A single turn carries every row of the set below to another of its rows. Some are shown first; where does it send the rows asked next?
z26: [ -0.4   5.3 -12.1   4.2  18.7  -9.0  17.9   3.3  -4.1   7.5  -7.1  -9.4
 -17.4  -9.9  -4.7 -23.9  -6.7   1.1 -14.9 -15.2 -27.0   8.6]
z722: [  5.4  12.8  10.6   2.0   1.7  11.1   4.9   2.9  -0.8   6.3  -4.5   4.8
   1.0  -9.6 -41.7   8.2   1.9  17.8  -4.2 -13.7  -5.3   6.3]
z897: [  5.5  10.8  11.1  -4.6 -19.7   1.3  22.4   6.6  -8.0  31.2   8.5  12.5
 -12.0   2.7   9.6  -3.2   9.6   8.5  10.3  19.6   0.8   1.7]
z934: [  7.2   1.2  -9.6  15.9   3.3 -10.6  18.6   0.2   3.9   6.2   6.5  -8.4
 -17.5 -12.6  -8.7 -28.5 -10.1  10.1  -8.1 -14.7 -26.3   3.1]
z415: [ 11.6 -18.3  -3.7 -19.9   0.1  -1.9  14.7  -1.1  -9.3   3.7  13.6  -9.7
   1.3  -7.5   7.3 -18.2  14.9 -11.1 -12.9 -18.7 -26.4 -20.4]
z49: [  7.8  -4.0   3.6   8.9  -4.8   7.0  18.0  -0.6  -9.6  32.1   5.0  29.5
   0.9   7.1   6.2 -19.2  -7.4  24.7 -14.0   9.0   2.2  -3.4]
z795: [  5.4   0.0  -1.9 -14.0   5.3   9.5  24.5   0.1 -10.0  21.6   1.4  15.1
  19.7  -3.6  -5.8   0.1   6.1  32.2  -0.9  14.7  -9.5 -12.4]
z555: [-13.4  -8.3 -27.4 -22.4 -21.0   3.0 -24.0  -9.0  19.3  -2.5   3.1  -0.4
  -4.4   9.2  20.6 -12.4   5.4   2.1 -16.6  -8.0   1.9   3.2]
z526: [  3.0  10.7  16.3  -5.4 -20.8   2.0  22.0   8.5  -5.2  26.4  10.1  18.8
 -22.8  -3.4  10.3  -2.8   3.4  12.1   4.3  10.6  -3.2  -4.2]
z872: [  3.7 -11.2 -21.4 -12.5  -6.6  -2.7  26.8  13.1   6.8 -16.1   5.3  16.8
  13.3   3.4   7.3 -32.0 -11.2   5.2  -7.5  -7.2 -25.5  -4.5]
z115: [  0.0  -8.1 -26.5 -18.8   1.6  -8.5  18.6  28.8   6.9  -5.9   1.9  15.8
   6.8   7.1   0.8 -32.3 -10.4  -0.9  -5.3  -9.3 -19.1  -3.8]
z441: [  2.7  -7.3  -4.8 -12.7 -14.1   5.8  24.3  12.7   6.5  -3.6  14.3 -11.1
 -24.7  15.3 -17.3 -32.6  10.5  -3.8 -13.7  -3.7  -4.1  -4.9]
z534: [  3.3  -3.6  -7.6  14.1  -9.1  -0.7 -33.4 -15.7  17.4   6.4  -8.2  25.1
   6.2  -0.5  18.0   2.9  11.3 -10.3  -9.4   2.7   9.2 -12.1]
z218: [-13.7  13.8 -11.6   1.9 -16.6 -11.3 -28.1  -7.3   9.1  -6.5  -0.8  13.7
  -1.3  -7.2  11.5  -4.4  -0.3 -21.4  -9.6 -23.2 -13.8   7.6]
z517: [  7.1  -0.3 -11.9   8.4  34.9  14.2  -7.2  11.3   1.1  -9.4  -7.8  24.7
  -7.9   0.6   7.9  -8.1   3.1  -9.5  12.0 -10.1 -19.7   1.3]
z782: [-24.5  -3.8  -8.6   1.2  -7.3  18.6 -16.6 -13.1   0.5 -12.3  -9.3   7.7
   6.5  16.9  -2.0  10.4  20.8   4.1  -1.2  12.3  13.4  -1.9]
z342: [ -3.1  10.6  10.1  10.2  12.0  -6.4 -10.4   1.4   9.5  -3.6  -5.6  -5.4
 -26.6 -15.1  18.3 -19.3  11.6   6.1  -2.7  -4.9  18.2  -3.0]
z727: [  2.4  13.8   9.1  -2.8  -2.5   4.9  11.3  18.6 -10.1   4.4  -4.1  16.4
  12.2  -8.2 -39.9   1.7   0.1  15.5  -2.3 -14.2   1.8  -5.3]
z320: [ 13.5   9.3   0.2 -10.9  -5.1  -1.0 -16.7  -7.1 -17.6 -15.0  -6.2 -14.1
  10.2 -18.7  17.7  -2.7   1.7   0.8 -28.0 -13.8  -4.5   6.4]
z424: [ -0.9 -11.3   7.2 -12.1  -6.1  15.3   7.5   6.3   9.2  10.9  -5.0  -4.4
   5.6   9.9  -0.4 -13.9  15.0  20.9 -30.4   0.2  30.2 -12.6]
z483: [ 29.7   1.0   5.9 -10.8 -14.3   4.5  10.3   8.7 -13.1  31.9   2.1  17.4
   7.6  -2.8  -8.5  -0.7   8.2  -0.7   3.2  18.5  -6.2  -9.4]
z118: [ 24.4  17.9  -5.4 -18.5 -16.9 -12.8  11.5  -2.8  19.7  10.7   4.9  34.8
  -6.4  -8.0   3.9   7.5   1.4   9.9   3.0 -11.8  -3.5  -8.5]
z557: [  2.5   4.9  -5.7  -0.3  23.1  -1.9   1.0  -4.6 -22.0 -10.7 -14.4  -0.8
 -20.3  14.0   4.1  -6.8  20.0 -22.1   2.3   3.8  -3.3  -3.1]
z223: [ -3.3 -14.6 -11.6 -15.6  -5.1  -1.8  22.1  17.4   5.4   4.7  -0.3  -7.3
 -21.1  26.4  -9.2 -35.5   6.5  -8.3 -11.0  -4.0  -6.5  -1.4]
z954: [ 14.7  15.9  -6.4 -10.0 -26.5 -26.5   9.1   4.3  27.0   3.5  -3.2  32.1
   6.1   0.2  -1.8  -0.4  -8.2   9.9   3.5  -6.3  -2.1  -5.3]
z31: [ -6.7   5.8 -14.6  -9.3 -29.4 -22.3  -1.5  -4.7  11.5 -13.6 -11.4   0.1
  21.1  27.7   0.0 -18.1  -0.7  10.5   1.3  -0.5   0.6  11.3]
z50: [ -1.4 -12.6  10.9 -11.7 -19.0  -0.3   1.6 -15.5 -20.9   2.7   4.7  20.2
   0.3   4.1  31.5   9.5   0.3   5.6 -12.6 -19.2  -4.1  -4.3]
z891: [ 10.0 -15.6  -7.1 -23.6  12.3  -0.2  10.1   2.1  -4.5   9.7   7.0  -3.0
 -12.3  -6.7  13.2 -13.2  10.5 -12.6  -8.5 -21.1 -32.8 -11.4]
z374: [-11.3  11.6  -9.9  -7.7 -15.3   1.5  -6.6   7.3  31.0  -7.1 -25.8  -6.4
  12.8 -13.1 -22.3 -11.1   0.6  -8.8 -11.6   0.7  -7.2  11.0]
z352: [ 12.4   8.3   8.8   8.2  -3.9   7.7 -15.9 -21.2  21.8  10.4  -0.3   0.0
   0.3   1.7  -9.3  -7.0  10.8  -2.4  -3.8 -25.0 -22.2  20.0]
z65: [-19.3  -8.0 -25.5 -15.1 -13.5   8.7 -26.2  -7.3  16.8 -11.2  -0.1  -0.4
   1.3  19.7  21.3 -10.1   5.7   5.0 -18.1  -8.6   8.1   0.7]
z659: [ 27.5   1.7   8.1 -16.9 -16.1  -3.0  13.5  13.1 -14.6  22.6   1.0  18.9
   1.7  -4.1 -17.3   0.9   4.0   3.0  -5.3  14.2  -3.9 -20.8]
z70: [-15.7  11.4  -5.3   4.1 -17.7   9.1 -18.6   5.3  10.5 -21.1  -8.8  24.7
  -0.3  -3.9  -1.6  17.0   4.0  -3.2  11.8   9.6   1.7   3.0]
z670: [ -3.1  -8.1  -5.1   9.4  14.8  19.5 -10.1   8.2   7.9 -21.0  -3.0  33.5
   8.1  12.2  -9.6 -25.0  -8.7  11.0   4.0  -6.3   5.1  10.5]
z570: [ 12.5  -2.0  -5.4 -13.0  20.7 -13.0 -10.0 -16.1  19.0  -5.5 -12.2   7.2
  18.0  -7.4   3.3  -1.9  20.8   5.3  17.5  -7.7 -11.3 -17.0]
z99: [ -0.1   8.7 -18.0   8.7  21.1  -6.1  -3.4  31.0   3.5  -9.4 -11.4   5.3
 -17.8   6.8   2.9 -25.7   4.1  -3.9   4.4   7.6  14.8  -6.0]
z207: [  5.2 -10.5 -16.8  -8.7  17.8  -7.8   0.2   8.7  10.9  -0.5 -13.0  15.6
   4.0  25.6   9.6 -19.1  18.9 -16.1  17.5   3.7  -2.8 -19.4]
z338: [ -1.7  -3.6   3.0 -15.1 -22.3  20.7 -15.8  34.3  21.1 -10.6   5.7  -4.3
   8.0   6.0  -4.2 -19.7   7.9   4.9  -3.3 -10.7  13.4   2.4]
z814: [  4.7  -2.2   9.9  -6.7   3.1  13.7  24.4  -6.9   3.5  13.8 -19.2  -2.8
   4.2   1.4   2.6  -7.8   9.2  23.9 -29.3  -0.5  22.6  -8.3]
z544: [ 12.8   4.1  -0.6  11.3  -5.2   5.4  13.2   2.1 -18.0  34.7   5.3  21.5
   2.7   1.9   8.4 -15.6  -3.1  18.5  -8.7  17.2   3.6   4.5]
z75: [  6.9  -4.3   7.0 -19.1 -13.6  -9.6  -5.2  -1.6 -13.9 -27.7 -10.0  14.2
 -11.1  21.9  -6.5  -8.2   9.8 -21.5   4.5   5.9  13.6  -4.9]
z185: [  6.8   8.1 -11.8  16.3  -1.6  -2.8 -30.2  -3.8  11.6  -2.3 -18.9   5.0
   5.6 -10.1 -16.0   5.7  11.2  -3.7 -14.5  12.4  17.8 -10.9]
z775: [ -7.0 -12.8  -9.5  -1.3   1.8  17.1 -28.9  -8.1   7.5  -6.2 -22.4 -22.2
   6.8   2.2 -15.0  -0.4   3.1   0.1 -20.9 -12.5  -4.5   2.6]
z405: [-10.6  12.9  -9.7  -6.3 -17.6  -2.0 -12.8  13.5  30.9 -15.0 -24.0  -2.8
   8.9  -3.8 -19.7  -4.1   1.9 -16.1  -3.4  -2.0  -3.2   5.3]
z93: [ 10.0   2.0  -6.6 -11.5   0.6  15.4  17.9   9.5 -11.4  23.9   4.7  12.4
  18.6  -6.4   0.0  -0.3   5.5  27.3   6.8  21.1  -4.7  -1.8]
z78: [-11.9 -21.6  -7.5  -2.3  -8.3  18.0 -26.7  -6.9   2.7  -1.1 -18.7 -21.7
   1.5   1.9  -9.2  -7.2  -2.0   4.3 -21.5  -9.2  -5.3   7.2]
z894: [ -0.8 -19.6  11.1  -7.3 -25.5  -0.7   6.4  -8.7 -17.4  11.8   0.1  20.6
  -8.6  22.8  20.0   3.7  -4.4  15.8  -4.4 -18.1   2.1  -9.5]
z633: [-15.8  11.0 -12.1  -9.7 -22.5 -12.0 -25.9  -1.2   6.8  -1.6   2.6  15.9
   6.4 -11.5  -3.5  -7.1  -2.2 -18.7  -6.7 -21.5 -19.8  10.3]

z70 -> z534
z320 -> z338
Now these:
z49 -> z795
z570 -> z75
z424 -> z722
z405 -> z218
z814 -> z727
z93 -> z483
z374 -> z633
z223 -> z26
z99 -> z517
z415 -> z441

A single turn carries every row of the set below to another of its rows. Some are shown first; where does it send the rows asked next?
z361: [-11.7 -16.6 -22.7  10.2 -30.1  -6.3  28.8   5.9   7.2   5.5  -4.8 -15.0
  24.9 -37.0   3.8]
z998: [-19.8  -4.9  18.5  13.3 -43.5   9.0   1.8  12.4   9.5  -9.4 -17.4   5.4
  14.1 -14.0   9.2]
z560: [  5.6  -8.0  20.5  19.5 -27.8  -6.9 -10.8  -1.6  -4.0  -8.7  -6.7   8.5
  22.1   0.3  -7.3]
z851: [-18.6 -16.5  -1.9  17.3 -13.2  20.7  27.4  21.4  -6.0  -8.2  -1.1  15.9
   5.0 -12.5   5.3]
z609: [ 23.5  12.2  -7.9  29.5 -23.2  -4.0 -13.0  17.8 -13.0   1.4 -22.8  20.2
   7.2  -9.9   8.8]
z106: [ -7.2  -5.0  21.4  25.1 -32.5  -2.0  -5.6  12.6   7.7  -5.4  -2.6  19.9
   7.9   5.5   3.9]
z480: [ -0.3 -14.9  -9.1  13.0  -9.0 -10.9  12.2   3.4  -8.7 -23.6 -12.2   9.9
 -16.3 -14.6 -13.1]
z73: [ 13.8 -16.8 -15.5   7.5 -20.4 -37.2  10.9  15.6 -13.8 -26.5  -1.2   8.7
   2.5  -8.9  18.0]
z416: [ 19.8  -3.3 -22.8  27.2 -10.4 -21.0  30.7  21.9   9.3  -5.7  -1.7  24.3
  15.2   4.8  11.2]
z430: [ 15.3 -23.6 -19.9   9.4 -37.2  -7.1  -0.5  13.8  28.1   8.5 -27.6  13.7
  29.1 -32.3   7.0]
z41: [  9.9 -15.0 -19.7  26.6 -29.5  -9.7  32.4  11.1   7.5 -20.5   0.8  -3.8
  15.7  10.3  -2.1]
z365: [ 10.7  -2.0  -0.8  31.5 -15.2   9.0   6.0  19.9   1.1   8.2  16.8  -0.7
   1.2 -20.0  -5.9]
z643: [ 12.6 -14.3 -16.8  12.6 -31.0  -3.9  33.6  20.5  19.4  -6.8 -32.6  -1.8
  20.4 -12.2 -14.6]
z364: [-19.1 -11.9  16.3   5.2 -32.0   1.2   1.5  -2.0  -8.0 -10.5 -21.0   9.6
  27.2 -19.9   9.1]
z713: [ -1.8  11.7  -6.5  15.4 -11.8   8.8  -3.0  16.5  -6.8  -9.0 -31.4   4.2
   1.8 -38.7  17.2]
z212: [  9.9 -32.0 -21.0   6.7 -37.7  -3.5   1.7  14.3  24.1   7.8 -22.8  15.0
  27.7 -33.0   0.9]
z786: [-13.7 -24.9 -19.9  13.6 -32.7  -6.9  28.1   2.3  -1.9  -1.9  -9.8 -15.0
  15.7 -38.5   1.4]
z34: [ 11.2  11.2  -3.9  27.4  -0.6  -1.2 -10.4  16.1  -7.3  -4.9 -15.3  19.7
  -6.6 -20.3  11.4]
z114: [ 16.9  -9.5   1.9  27.3 -34.0  -7.2   0.9  15.1  31.8   5.6  -6.5  32.9
   9.1 -10.0  -3.5]
z676: [ -1.1  -3.7 -26.4  10.4 -13.5 -15.5  26.6  17.6   8.5  19.7  -7.5  12.9
  23.4 -40.0  16.6]
z234: [-11.2  -3.2 -11.3   5.8 -20.9 -12.7  15.9   8.1 -11.0 -28.5 -18.8  -1.2
  -8.9 -39.3  17.5]
z450: [  5.9   1.3  -0.9  23.3 -46.6  -9.4   5.6  17.4  31.5   1.3 -14.7  21.1
  16.2 -35.9  26.0]
z969: [ 24.3 -20.6 -21.4  15.5 -40.1  -9.9   6.5  18.0  27.0 -14.2 -28.4  19.7
  25.8  -5.4  15.5]
z285: [ 19.4  18.0   4.9  24.0 -21.8   2.1  13.5  33.5  13.8   0.7   3.2  -3.1
  12.9 -26.1  13.0]
z257: [  6.6 -18.7 -19.2   2.6 -32.9 -26.3   7.4   8.3 -10.8 -20.9 -11.3 -18.6
   1.4 -19.3   1.5]
z149: [ 25.5  -2.9 -13.8  29.3 -14.5 -27.6  26.6  25.0  14.5  -1.9  -8.1  29.5
  15.7  -1.5  13.0]
z491: [-10.2   1.8   3.2  11.6 -19.4  13.9  33.5  32.9   6.8 -15.1 -15.5  13.4
  15.3 -19.4  23.2]
z933: [  1.1   5.6  17.5  18.8 -30.7 -15.6  -9.4   4.5  -7.6  -8.7  -2.5  10.5
  25.5 -19.0  28.7]
z735: [ 12.3 -21.2 -16.2  33.2 -30.0 -15.1  25.9   6.6  -0.8 -21.0   2.1  -2.0
   7.5   4.8  -4.5]
z573: [  7.8 -10.0 -25.8  11.6 -28.9  -0.9  36.0  18.0  14.4  -6.6 -24.9  -9.7
  20.8 -14.5 -10.1]
z296: [  4.9  -5.4  -9.0  15.7 -24.5  13.2  -3.6  12.5 -14.6  -2.8 -39.1  19.3
   7.2 -10.8  -9.4]
z525: [ -4.3 -25.6 -16.9  -5.4 -14.8 -30.5   8.2   8.7 -14.2  -2.9  -3.5   8.0
   6.0 -35.4   9.5]
z371: [ 15.2 -24.3 -19.2  13.1 -25.7 -17.1   2.5  14.8  22.6   5.2 -19.0  40.2
  25.6 -17.2  19.9]
z318: [ -0.9 -13.6 -18.0  29.8 -17.8 -30.3  19.4   7.9  -6.3   4.2  13.8  15.8
  10.4 -26.9  29.7]
z485: [  4.1 -21.0 -16.7   6.8 -20.1 -35.6  10.9   7.9 -16.2 -23.5  -2.6   8.0
  -0.3  -6.0  16.4]
z360: [ -4.0 -23.8 -17.5   0.2 -17.7 -34.4   3.5   4.0 -15.6  -0.6  -1.8   1.1
   1.6 -30.9   7.8]
z653: [ -7.6 -20.1  -0.9  12.1 -43.7   5.9  17.0  15.0  29.8  -9.7 -28.6  28.0
  14.5 -17.4   3.2]
z919: [-11.3   4.9  19.8  21.8 -35.4  -6.4  -9.9  13.4   7.1   7.2  -0.2  12.9
  14.6 -21.2  22.2]
z170: [ 12.6 -22.5 -17.5  -0.2 -29.7 -24.8   8.1  11.4  -7.8 -18.8  -9.6 -16.0
   3.9 -21.8  -8.1]
z408: [ -0.7   8.1 -12.0  15.0 -28.1   4.5  -1.9  17.4 -18.1  -1.3 -37.2  19.6
  12.8 -30.8  26.4]
z103: [  0.1  -6.4 -17.1  10.0 -19.2 -17.8  25.8  21.0  14.1  17.9 -19.7  17.3
  25.3 -47.4  18.2]
z640: [ 29.4 -20.0 -19.6  20.1 -43.1 -10.7   4.4  19.7  23.6 -14.7 -19.6  15.3
  22.2  -7.1  10.4]
z46: [ 12.4 -24.8 -20.3  14.6 -28.9 -17.8   5.5  19.2  19.1  -1.1 -13.3  38.3
  25.9 -22.0  28.5]
z723: [  0.8  -8.2   6.6  15.9  -4.5  13.2  18.6  23.8   9.8   9.9  -1.3  19.6
   9.1 -11.6 -13.7]
z506: [ 12.7   5.3  -9.0  22.3 -11.7 -26.6   0.5   6.9  -7.6 -12.0   3.5   3.6
 -15.4 -33.1   9.3]
z761: [  2.2   1.1  -3.6  17.4  -7.4  14.1   0.9  15.9  -6.8 -21.3 -34.5  11.9
  -4.2 -10.9  -0.7]
z736: [ -0.9  -9.9 -20.1  25.6 -12.3 -26.9  23.9  10.0   1.5   7.7  16.9  19.3
  17.3 -16.0  25.7]
z388: [ -2.3   9.7  -3.2  24.8 -29.5   8.8  21.4  28.0  -2.1 -15.7   2.0  -5.1
   9.1 -26.5  32.1]

z736 -> z416
z998 -> z713
z491 -> z388
Now these:
z212 -> z525
z485 -> z969
z786 -> z103
z480 -> z653
z364 -> z408

